Named moves (each a turn or a mirror), then the moves between two rows, first move first; the first pair answered
move j_602:
[-11  14  -5  -2 -14   6   6  11   1   2  -8   7  -6  -1   9 -14   9 -22
   9 -17] => [-13  15  -3  -5 -15   2   2  10   1   3  -9   3  -8  -4  11 -13   7 -23
  10 -14]
[ -4  25   9   4  -9 -15 -15  -5   0  -2 -17  -6 -11 -12  -7  28  -3  12
  -4  22] => [  7  16  -9  17  -8   7  16   5   0  -5  -4  21   1   7 -22  14  12  23
 -16   7]
[ -8   8 -10 -16   1  -5 -11   5  14 -13  -2 -17  -8  -4  28  -1  -5 -18
  25   6] => [  2   0 -26  -2   2  16  18  16  13 -16  12   9   3  14  14 -14   9  -6
  15  -9]
move j_184:
[  3 -14   2   1   7   0  -9  -3  -4   8  -8   7   7   4 -14 -11  -1   6
 -32   3] => [  5 -14   1   8   5   2  -5  -4  -5   7  -7  11   7   9 -17 -10   1  12
 -29   1]
[ -2   8  -1  -3  -1  -3  -4   0   3  -1  -4  -4 -10   0   8   5   2  -1
  10   2] => [ -1   8  -1   1  -3  -1  -2   1   3   0  -3  -2 -10   2   7   6   3   2
  12   1]
[-4  1 10  2  9 -2  4 -4 -3  7  8  6  6  5 -4 -5 -2  7 -5  8] => [-4  0  8  0 10 -3  3 -4 -2  7  8  5  6  5 -3 -7 -3  6 -6  9]
move j_796:
[-1 -4 -7 -1 -1  7  8  2  4  1  2  2  5  4  0 -7  4 -1  0 -3] => [-3 -2 -6 -3 -2  4  6  2  5 -2  3 -2  2  3  5 -6  2 -4  8 -3]
[ -4   3   9   6   2  -7 -17 -11   0   2 -12  -9 -11  -1  -2  14 -12   8
   1   9] => [ -2  -3   8   9   4  -1 -11 -11  -3   7 -13   0  -5   5 -11  10 -11  14
 -12   8]
[-2 -4  4 -5  9 -2 -2 -2 -1  1  2  0  0 -1  2 -2 -2 -4 -6  4] => [-3 -6  3 -3  8  0  0  0  0  1  2  2  1  1  0 -3 -2 -4 -8  4]
Then:
Between the rows of a pair lie 2 to 3 moves.
[ 12 -12 -13  23  -6  19  23   6   1  -2   7  22   6  20 -14  -5   7  15
  -6 -14] => [  3   3  10  30 -16  -4  -8 -12   0  -2 -11  -4 -16   6  -1  22 -10  18
  26   0]	j_602 then j_184
[  9   0 -13  16  -3  14  24   9  -1  -7  11  20   6  16  -9  -3  10   9
   4 -13] => [  5  10  -1  27 -10   3  10  -2  -3  -8   2   8  -8  10  -5  14   3  16
  25  -8]	j_602 then j_184 then j_602
[  6   5  -5  -3   7  -6  -5  -3  -6   7   0  -8   7  -6  11 -10  -6 -17
  -8  -8] => [  6  11   0   9   0  -7  -8  -9  -7   6  -5 -10   0  -5  11   1  -9  -9
   6  -8]	j_184 then j_602
[ 7 -7 -9  0  9 14 11  2  0  1  3  3  7  6 -3 -8 -1 -1 -8 -3] => [  6  -8  -4  -2   9  11   4  -1  -2   6  -2   2   9   4  -8  -7  -5   0
 -17   2]	j_602 then j_796 then j_602
[  0  -4   0   3   7   4   7   4  -6   2  -4  10   6   4 -10  -7   2   4
 -17  -5] => [ -6  -1   6  -9   9  -6  -7   0  -5   5 -10  -3   3  -5  -4  -4  -3  -4
 -17   2]	j_184 then j_602
[-15  -4  -1  -5   1  -1 -11  -2  10  -8 -13  -6   6  -7  12   0   3 -25
   6   6] => [-11   2   1  16  -6   2  -6  -6   7 -10 -14  -1   0   0  10   9   3 -10
  23   2]	j_184 then j_602
[ 11  11  -2 -36   9  -7   9  12   9   0   2   1   2   0  15 -15  -7 -18
  -8   1] => [ 12  19  -2 -27   4  -7  10  12  11  -8   4  -4  -7   0  24  -7  -8 -14
  17  -2]	j_184 then j_796 then j_184
[ -1   1  10 -10   2  -9 -18  11   0  -1 -11 -15  -9 -17   3  -8 -23   5
  -9   0] => [  6  -8  -1 -11   7   2   0  19   0  -1  -1   1   1  -8  -4 -21 -13   5
 -25  -7]	j_602 then j_184
[ -8  -1   7 -16   0 -12 -18  -4   3   3  -7 -11  -1 -10   4   2  -2  -8
  -9   8] => [  4  -1   0  15  -7   5   4  -3  -3   5  -3  17   2   9 -17   3   6  17
 -10  -3]	j_796 then j_184
[  7  -2  -6   0   2  11   6  -1  -3  -7   7   3   8   7  -4  -6   2   4
 -11 -14] => [  0  -3  -1 -14   6   3  -3  -2  -2  -4   4  -8   8  -2   0  -7   0  -6
 -18  -7]	j_184 then j_602 then j_796
[-15   4  24  -9   2  -9 -21  -3  -3   2  -9  -4  -6  -5   7   9  -9  -6
   2  12] => [ -6  -6  14   4   6   8   0   3  -7   7  -4  24   6  10 -15  -2   2   8
 -24   4]	j_796 then j_602
[ -1   3  -2 -22   6  -3  10  15   8   0   3   3  17   0   4 -17  11 -18
 -22  -4] => [ -4   4   4 -26   7 -10  -1  11   7   3  -4  -4  15  -5   4 -14   7 -21
 -21   0]	j_602 then j_796
[-10  -7   1 -32  -1   2   4  10   9   4   1 -19   2  -8   2  -8   6 -19
  -7  -4] => [  1  -8  -8  -9  -7  18  26  14   6   0   8   3   5   8  -8 -10  15  -2
  -2 -17]	j_602 then j_184
[  8   4  -1 -14   5  -3   3  12   8  -5   3 -17  13  -4  16  -8   7 -12
   9   1] => [  9  11   4  -2  -1  -5   0   6   7  -6  -1 -18   5  -3  17   1   4  -3
  24   3]	j_184 then j_602
[  1  -3  -2  -5   8   3  -1  -1  -3  11   0   9   9   3 -14  -7   3  -3
 -24   0] => [ -3   1   8  -9   6  -9 -17  -8  -3  12  -7  -4   1  -6  -7   1  -5  -6
 -14   8]	j_184 then j_602
[ -4  -1   7   6   0   6 -10  -2  19  -3  -7 -17  -7  -4  14   2  -8  -8
  19  12] => [ 3 -1  0 21 -2 17  6  1 16 -6 -1  0 -3  6  7 -1 -1  5 20  3]	j_184 then j_602
[-16   4  16   1 -16 -10 -24 -15 -16   8 -22 -14 -16 -12   7  21 -13   1
   0   7] => [ -2   3   4  31 -21  14   7  -8 -19   3 -12  15 -12   9  -9  18   1  23
   6 -10]	j_184 then j_602
[-14  -8   0 -14   0 -13   5  11  15  -6   5   6 -10 -16  10  -5   0  -6
   2 -16] => [-11  -9  -3  -5  -2  -7  13  14  14  -7   8  15  -9  -9   5  -6   4   0
   4 -21]	j_602 then j_184
[  3 -15  -9  -7   6   0   4   5  -7   5  -2  11  11   0  -9  -7  -4   9
 -20   4] => [  0  -3   4   5  -2 -12 -12  -7 -10   4 -12   0  -5  -6  -4  12 -15  15
   7  11]	j_602 then j_184 then j_602
[ -6   4   6  14  -5  17   9   0  -4 -10   6  16  -5   1  -8  10  -9   3
  15   5] => [-11  -5   8  -8   4  11  -2   1  -5   0   2  12   4  -6 -14  -1 -11 -10
 -18  14]	j_184 then j_796 then j_796
[ -1 -11  -5  -2  -5   1  -8   6  -1   8  -1 -12   6  -3 -25 -12   7  -6
 -10 -13] => [ -4  -6   2  -2  -7  -6 -17   0  -1   8  -6 -20  -1  -8 -21  -4   2  -6
  -2  -8]	j_184 then j_602
[  1  -2  21  -2  -8   1   9  -8 -17  -1   2 -15 -13  14 -10  -2  -5   8
  24  13] => [  6  -7  11  -2  -3  13  24  -1 -18  -2  10  -3  -3  20 -16 -13   2   9
  11   6]	j_184 then j_602
[-9  5 12 12 -7  5 21  8  3 -1 11  4 -6  5  2 18 11  5 20 -2] => [-8 -5  4 -5  1 11 28 17  5  0 17  9  7  6  0  3 17 -6 -2 -5]	j_184 then j_602
